Each named move below is a turn or a mirror, shown by a few rows before and after it. Which moves, in which order, take the first row of each later pair to the second? The first pair is answered.
M:
[ -3  -9  -6   0  -5 -14   1   0 -26  10] => [ 23   3  -9  11  -9   9 -15 -14   4  -6]
[ 29  14  13   5  15  25  14 -11  33 -16] => [-12  -6  15  -8  18 -19  38  14 -20   8]
[-17 -17  28  -8   7  -7  27  14  -6  -2] => [ 12  -1  20  -1   3  24  15  -3  27 -19]
U:
[ 15   5  -4   4  22 -12   7   2   1 -12] => [ 19  -5   2   4  10  -7   3   0   8 -23]
[-18 -16 -24  -1 -10   3 -28   9 -14  -7] => [-15  -5 -25  -3  -4  -6 -23   5 -25   8]
[  2   4 -22  -8  13 -11 -15  -9 -30  27] => [ 10 -28  -8  12 -21   9 -24  -4   4 -13]
[ 19 -10 -15  17 -12   8  -8  -9 -13 -14] => [ 19   3 -20   8   1   1  -4 -10 -29   3]
N:
[ 12  -1 -40 -16  18   9  -8  -3 -12  15] => [  1 -37 -31 -10   1  -1 -10  11 -18   3]
[ 7 -2  6 -5 12 18 43  9  5 -7] => [33 -1 -9 -5  9 31 15 -6  6 -6]
[  1 -26   0  12 -26 -11   6   0   2   6] => [-12   3  13   7  -3 -16  30   4  12  15]
Now pairs of rows:
Between the rows of a pair lie 2 to 3 moves.
[ 13 -32   2   7  -5 -15   8   8 -22  10] => [ 33 -18 -15   4   0  -4  -9  -8 -18  19] => N then N then N
[ 39 -18  10  15   2  16  14   3  19  -9] => [ 37 -26  -7   4   3  -5   8  -1 -27  16] => U then N then M
[  0  28  14  -4   6  24  11  -9  33 -13] => [-10 -29  10  10 -30   3 -12   5  10 -20] => U then N then N
[-21 -27  19   0   1 -25  32  20 -24   9] => [  8 -44 -10   8 -25 -11  -6   4 -27   3] => N then N then N
[ -5 -30   7   9 -17  -5   1   8 -14   3] => [ 14 -17 -13   8  -6   8 -16 -12 -11   8] => N then N then N
[-22  11   6   0   0  11   0   2  29 -17] => [-23   5 -17  -7   4 -12 -12   0 -18  11] => U then N then M
[ 31  14   0   7   9  26   0 -12  27  -1] => [ 29 -23  -9  13 -14  17 -24  -3   6  -5] => U then N
[ 15 -16  28  -5  19   4  54  17   0   7] => [ 32 -46   0  -3  -7  -2  15   8 -32  19] => N then N then M
[ 18  10  14   8   7 -23  18  -4 -31  35] => [ 36  25  29  14  12   7  17 -15  23   6] => U then N then N
[ 11  10  34  21  19  16  19  15  40 -32] => [ 25 -19  12  30  -6  21 -14   8  32 -40] => N then N
[  0 -15 -16   0 -17 -14  -8  -5 -34  10] => [ 17  14   7   9  -7  21   5 -17  26 -18] => U then N then M
[-50  16   4  -6   0 -10 -19  15  21 -10] => [-48   5 -20  -8  -7 -17 -36  11  -6  -3] => N then N then M
[-4  9 26 -6 14  1 49  1 -8 10] => [ 11   9   2 -11  10  -4  30 -10 -32  33] => N then M
[  7 -14  -1  21 -21  18  -4   4   9 -20] => [ 13  -3 -26   6  -2   2  -5  -6 -32  10] => U then N
[ 28  28 -16   9  33   3  16 -10  -9  37] => [-10  10  15  10  30 -16  45  14 -12  27] => N then N then N
[  7 -11 -29  27 -10   2 -44 -19   6  11] => [-39  22  13  11  25 -21  17   4  14  16] => N then N
